Each path below is one point turned by a fixed rotation once a step. After each direction that follows a path, write how fast that rotation turns it, in degrees each step (0 if it stays still).
Each turn is a multiple of 5 degrees from 10 to 175, or 0.
Path 1:
[ 53  19  -1 -43  10  40  12 -22  28]
[ 29  42 -20 -37 -24 -17 -35  39  22]
[  4  28  -3  29  22 -56 -44  16 -25]
[  7  16  29  40  42 -33  48 -16 -14]
[ 29 -35  30 -30   5 -15  57   5  27]
[ 42 -39  -3 -22 -13  -2 -39  -8  53]
[  3  41 -42  16  24  -2 -43 -10  45]
[-12  43 -26 -20  60 -26  13  13 -24]
[ 40  10  41 -33  17 -25  16 -11 -50]
[ 45  10  59  13 -33 -16   6   0  32]
[  7 -19 -10  32   5 -28  -8  42  62]
[ 12 -29 -54  13  57 -21  -4 -17   9]
[ 15  27 -18 -46  26  -4  24 -60   3]
[  7  34  38 -67  -5  -9 -16  12  17]
[ 36  15  35  19  15  -8 -54  43   1]
[ 39  18 -19  64  18 -21  25  17  -2]
[ 10 -21 -25 -11   8 -59  57 -13   9]
[  6 -35  26 -42  12 -28 -17 -50  31]
[ 11  28  22 -10  32  33 -35  -9  59]
Directions:
[  2 -33  -1 -16   9 -13 -23  14 -21]
120
[-30 -11  -4   8 -24  27   1   0 -19]
0
[-22   8 -20   5   7 -31   6 -21 -16]
80
Path 2:
[ 55 -30 -13  14  13  12 -46  22  30]
[ 10 -49  13 -12   6 -24 -20  -6 -64]
[ 15 -42 -24 -20  -6   2  64 -30  10]
[-24 -17 -36  55  48  -8  12  10  12]
[-35 -36  54  26 -26 -23  -2  23  20]
[ 51 -30  28  -8  17  42 -12   7  37]
[ 26 -28  -3  23  12  15  -9  15 -72]
[ -2 -47 -25   6 -52  -4  34 -39  -5]
[-17 -39 -54  11  36  -1 -11   7  43]
[-11 -32  37  13  13 -58  -4  40  -3]
[ 32 -31  53  -8  18  22  25 -33  25]
[  7 -18 -11  34  28  58  17  25 -40]
[  1 -31 -12  48 -67 -10   7  -1  -8]
[ -1 -55 -28 -11   8  10 -46 -16  46]
[ 15 -39   0 -18  33 -39  -1  50 -24]
[ 25 -29  34  14  13 -23  50 -48  -3]
[-37 -25 -10  26  34  58  28   3   4]
[  2 -20   6  56 -43  -6   3  52  11]
[ 26 -45  20   6  -9   7 -58 -30  26]
Directions:
[-30  -4  -1  -1  20   8 -17  15 -29]
140
[ 16   2   4  10 -27  32 -22   6 -10]
60
[-16  -4  -1   5  -9 -14 -28  18  32]
80
Path 3:
[ -3 -37  -3 -34   2  66 -23   2   3]
[-47 -23 -35 -15 -11  45 -13  33   1]
[-56 -28 -43  29 -11   4  14  10  19]
[ -5 -49 -14  58 -15  -5   6 -15  30]
[ 53 -44  -5  41 -15  12 -21   9  18]
[ 59 -22 -41  -3   2  19 -16  33  -2]
[ 20 -24 -58 -31  30  17  26  13   1]
[-15 -47 -14 -28  29  27  42 -12  24]
[-26 -50  21 -14 -16  41  12   4  41]
[-20 -19 -11   4 -51  37 -22  25  40]
[-13  -7 -63  26 -38  13 -20  -2  20]
[  6 -36 -55  42   8   6 -10 -35  -4]
[ 25 -64  -7  32  32  20 -11  -3 -18]
[ 21 -51  -2  -1  22  21   4  58  -6]
[  8 -23 -31 -20   0   5  37  55  29]
[  3 -20 -34 -19 -12   6  44 -10  57]
[  9 -30  -5 -11 -22  37  -2 -44  49]
[  3 -28 -15  -7 -25  59 -47 -11   9]
[-25 -21 -53   8  -4  38 -33  18 -22]
Directions:
[ -2  -8  -6  42   1 -16 -15   6 -18]
45
[  3  18 -14 -10 -15   6 -15  40  -7]
85
Path 4:
[-20   8  19 -26  51  -4 -29  50  26]
[ 21 -16 -15  46 -18 -39 -53 -13   2]
[-25 -23  42  42  35  10  41 -10  20]
[ 20  33 -26 -16  13  27 -25 -53  40]
[-33 -11  22  -3 -16  14  -8 -36 -65]
[-35  41   3 -25  46   7 -19  43   8]
[ 10 -27  -4  11 -24 -42 -70  -1  -1]
[-10 -17  35  60  45  -4  26  13   2]
[  5  15 -21  -2   2  12 -16 -48  67]
[  2 -16  27   3  -2  26  -4 -54 -58]
[-55  54 -10 -19  29  17  -6  18   1]
[  8 -24  14 -27 -15 -30 -73   2  -8]
[-12  -5  14  69  39 -11   4  34 -17]
[ -8  -8  -1   2   6 -13 -10 -33  81]
[ 31 -12  20  25   7  34  -5 -56 -40]
[-72  39 -17 -13  16  22  14 -13   0]
[ 13   1  27 -51  -2 -12 -69  -3 -13]
[-27  -5  -8  61  20  -9 -20  39 -34]
[-11 -15  21  -2  23 -36  -4 -10  71]
Directions:
[ 20  -3 -14 -14 -23  -2  32  20  -3]
0
[-12 -17 -25   1  25  27   5  17   4]
145
[-30  14  13  13   9 -12  32   7  -6]
140
[  0  33 -25  25 -13   7  -9   6   5]
155
Path 5:
[-15  23  13 -41  30  -9  57 -13 -31]
[ 40   2  11 -50 -27   2  31  42   3]
[ 31 -50 -39 -10   5 -39  34   2   1]
[ 20 -52  22 -21  -5  22  21 -52  18]
[-45 -32  -2 -22 -59   3  14 -14 -17]
[-32  12   3 -30  22  -8  55 -20 -43]
[ 26  15  26 -49 -16  13  45  39  -3]
[ 26 -37 -34 -16  -2 -47  37  25   6]
[ 36 -46  13 -27  10   3  21 -48  23]
[-26 -44  -1 -27 -63   9   2 -22  -5]
[-39  -5  -8 -22  11  -6  47 -32 -52]
[ 13  18  32 -43 -11  26  55  27 -16]
[ 16 -27 -24 -19  -9 -45  45  44   5]
[ 35 -37   8 -29  25 -18  30 -37  29]
[ -2 -45   3 -40 -57   9  -3 -27   9]
[-36 -18 -23 -17  -5  -5  32 -38 -50]
[  2  11  33 -35  -6  39  54   6 -28]
[  1 -17 -10 -15 -21 -28  52  55   0]
[ 28 -32   7 -27  38 -33  42 -21  28]
Directions:
[-16  -7 -26 -20  18  26   0  10  17]
0
[-18  25  -3 -27  -8  -3 -15 -18 -20]
70
[  4 -23 -13  14 -13  24 -12 -26 -17]
65
Path 6:
[  2  -1 -27  10  27   7  33 -31  71]
[-67  29  -1  -6 -31  17  -5 -17 -40]
[ 18  11   4 -37  52  33 -26  30  36]
[-12  18 -20   4 -26  15  76 -29  11]
[-63  -7 -10 -15  23  12 -57 -13  -2]
[ 31  46  13 -13  -2  56  25  33  16]
[-34  -9 -31 -30  22 -25  31 -56  22]
[-50   3   4  22 -16  61 -23  31 -11]
[ 34  53  14 -36  33   7   5 -27  33]
[-50 -22 -51 -17 -16  12  49   6  -8]
[-27  11  43  17  24  41 -44 -19  29]
[ 20  59 -42 -32   2  15  31   9 -16]
[-48 -50   2 -31   3  10  11 -18  47]
[-24  56  12  42  22  45   1   0 -23]
[ 20  13 -33 -74  -4  10 -14 -19  26]
[-61  -6  12  20   4  14  52  26  22]
[  1  24   1  -7  28  46 -37 -56 -21]
[ -7  33 -42 -31 -22   3  15  46  40]
[-43 -18  50 -18  26  17  33 -39   1]
Directions:
[ -5  23   5  -5  13 -19  12 -24 -30]
145
[ 24   2  13  12  30  28  -4   3 -12]
130
[ 25 -19   8  18 -10 -30  -9   8 -15]
0
[ 15  -8   6 -29  12  -9  31  17   7]
120
Path 7:
[-12  23  20  19   6 -27 -17  29  63]
[-41  12  -9 -56 -18   9 -14  21  33]
[-32  39  31   6 -13 -46  12  21  28]
[-51  -2  32 -49   5   6 -22  28  -5]
[-41  10  50  25   5 -31 -20  -4  36]
[-28  -8  11 -34  18  22 -42  36  38]
[-32  26   5   7 -20 -27  -6  -4  64]
[-24  23   7 -48  -1   0 -10  58  19]
[-58  24  28  -7 -24 -37   5  -9  17]
[-30   2  46 -20  23  -4 -24  51   3]
[-54  -4  28   1  -4  -7 -28 -25  45]
[ -5  12  15 -10  17  -1 -29  54  50]
[-47  19  -8 -30 -31 -10  -7 -10  49]
[-19  35  29 -18   2 -29   2  62  16]
[-68   5  28 -31 -15  -8 -11 -12   6]
[-22   9  52  13  25 -23 -24  40  27]
[-48 -11   8 -30  -1  17 -38  -7  43]
[ -6  30  14  11   1 -27 -10  38  61]
[-47  16  -6 -58 -19   6 -10  16  23]
Directions:
[-17   0  26  -3   0 -11  10   0 -39]
65
[22  3  6 -2 20  4 -3 42 -7]
170
[ -5 -26  12  -6   5   6  38   5  18]
0
Path 8:
[ -4  17  11  10  57  34 -36  14  -3]
[-11  31  40  20 -25  29 -26 -16  29]
[  8  -4  34  29  52  -9 -34 -10   8]
[-2 35 43  8  9 50 -1 22 11]
[  5 -14  48  37   4  -1 -14 -31  34]
[26  1 34 20 42 22 -6 44  3]
[ -2  -8  38  32 -22  48  11 -12  26]
[ 34 -36  22  28  28  -4 -29  19  32]
[10 -1 13 37 -3 62  4 32 -7]
[  5 -39   6  25  -6  23 -30 -16  50]
[ 26   0  -1  39  13  18 -37  46  -8]
[-18 -10  -4  26  -7  65 -21 -18  18]
[ 19  -1   7  22   4  -5 -65  16  31]
[-11  21   3  39  20  51 -24   4 -25]
[ -8   8  20  -1   3  24 -47 -17  49]
[ 12  27  29  46  20  -1 -40  11 -19]
[-19  14  30   2  30  54 -12 -18  21]
[ 18  16  51  25  -6 -13 -34   6  33]
[  1   0  38  34  50  34   1  -2 -15]
Directions:
[-13  12  -6 -10  10  38  19  10 -16]
140
[ 30   3  16  12   7  28 -21 -10   5]
0
Path 9:
[ 33  10   8  27 -33 -54 -42  18  24]
[ 23   8  31  76  20   0   8 -20  -1]
[ -2 -41 -45  37   7  48 -14 -28   0]
[ 41 -43 -52 -10 -16 -35 -18   9 -20]
[ 48 -17  40  26 -21 -14  26  44 -12]
[ 12 -18  19  37  33  50 -18  32  35]
[ 25 -28 -42  -9  70  -5  -8 -11  10]
[ 26 -30 -21 -23  -3  -6  74   7 -19]
[  0  -2  -3 -15 -25  28  13  76  22]
[-10  16  15  -2  60 -23 -20  47  23]
[-30 -16  10  -3  54  -7  55 -27  10]
[-30  -7 -50 -31 -28  19  38   0  38]
[ -9  48 -28 -16 -15 -47  -1  48   7]
[-51  26  42  35  16 -24  23  20 -16]
[-69 -25  -5  16   5  12 -11 -31  39]
[ -3   6 -49 -10 -21 -55  -5 -40  29]
[  8  40  -1  41 -51 -25  38   2 -17]
[-36   4   2  61 -20  25 -36  24  -8]
[-13 -40 -10  27  22 -41 -51 -30  -3]
Directions:
[  7  -6  25   1  11  -5  -3 -19  39]
80
[  6  16  20 -29  -5  17 -16 -19 -18]
0
Path 10:
[ 17   4 -29 -48  29  10 -47 -26 -14]
[  6  14 -23 -48  12   9 -46 -45 -13]
[ -4  21   0 -52   0   6 -39 -54  -8]
[-13  22  22 -57  -4   6 -31 -46   3]
[-14  16  38 -63   1   8 -24 -28  14]
[ -9   5  36 -70   8  11 -16  -7  24]
[  0  -6  21 -74  16  21 -14   8  27]
[  9 -15  -7 -70  15  28 -14  12  23]
[ 11 -17 -29 -66   7  35 -17  -2  15]
[  7  -9 -37 -57  -9  41 -22 -17   4]
[ -5   1 -30 -51 -27  40 -18 -31  -2]
[-16  12 -10 -49 -39  40 -16 -33  -6]
[-27  19  14 -50 -43  38 -11 -22  -2]
[-29  17  30 -52 -35  37  -7   0   4]
[-23   8  30 -54 -24  39  -4  26   7]
[-11  -2  14 -54 -12  44  -5  45   5]
[ -4  -7 -10 -49  -8  47 -11  46  -3]
[  1  -6 -32 -39 -11  54 -18  37 -17]
[ -5   4 -38 -32 -22  50 -26  20 -31]
Directions:
[ -1   9 -24  12 -18   3  -9 -35 -16]
40
[-12   4  -4  16 -24  21   7  30 -18]
10
[-21  23  -7   3  19  27 -15  -1  21]
0
Path 11:
[ -4 -14   0  18   0 -42 -19  58 -14]
[-18 -22  17  53  25 -18   5  34   8]
[-11  -5 -17  43   2 -41   3  29 -37]
[-41 -19   1  50  28 -18   8  -6 -11]
[-42  -3 -25  24  -5 -18   4   4 -52]
[-67 -22 -11  14  14 -12  -7 -15  -8]
[-59  -6 -22   0 -28   1  -6  21 -29]
[-60 -22 -12   1 -12 -14 -26   8  25]
[-42  -4 -11  15 -39  11 -18  45   1]
[-27 -15  -9  28 -15 -21 -43  21  33]
[-13   1  -1  53 -23  15 -29  41  -3]
[ -6  -6  -6  48   5 -25 -54   8   0]
[-14   0  11  52  13  19 -30  19 -33]
[-15 -11  -3  20  26 -28 -51   3 -35]
[-40 -17  21  17  30  13 -17  24 -40]
[-35 -22  -2 -11  20 -36 -26  25 -34]
[-48 -28  21   6  19  -3   8  42  -8]
[-31 -20 -12   0  -7 -46   0  46  -9]
[-43 -26   3  38   1 -14  20  36  20]
Directions:
[-25  -7   4 -40   6  11  -8  -5 -15]
40
[-15 -14  19  11  23  12   2 -16  30]
170
[  4 -11   9  -3  27 -23  30  12 -16]
25
Path 12:
[  0 -13  52 -33  19 -40  14 -27 -26]
[ 18   6  29 -35  56  23 -35 -16  -6]
[ 14   7 -40 -16  40 -20 -14 -32 -47]
[ 42  17  22   0 -20 -15 -24 -54 -25]
[ 15  44  -1   2  24 -30 -58 -11  24]
[  8 -30 -42  15   9 -26 -29 -46  20]
[ -7  11 -20   6 -49  24 -53 -36   4]
[-44  30 -16  -3 -31 -47 -16 -14  27]
[-20 -31   2 -17 -19   0   2 -33  66]
[-35  11 -42 -41 -14  43 -10   1  22]
[-17   5 -27 -42 -40 -22  48 -12  -4]
[ 22  13  33 -51 -24  14  21  10  41]
[ 18  -2 -38 -51  25  -3  12  41  20]
[ 50 -36 -22 -32 -29  -1  21   7 -25]
[ 35  21  21 -26 -31  -8 -25  51 -16]
[ 19 -34   4 -10  15 -57 -16  39   6]
[ 19 -64  11  -8  -2  19 -45  14 -18]
[-30  -3   0 -11 -10 -18 -45  28 -56]
[-23 -33  51 -11  -1 -47 -10 -19 -16]
Directions:
[  0 -16 -34   0  -1  26  -3  -7 -24]
100
[-4  7  5 40  9 15 24 10 -1]
0
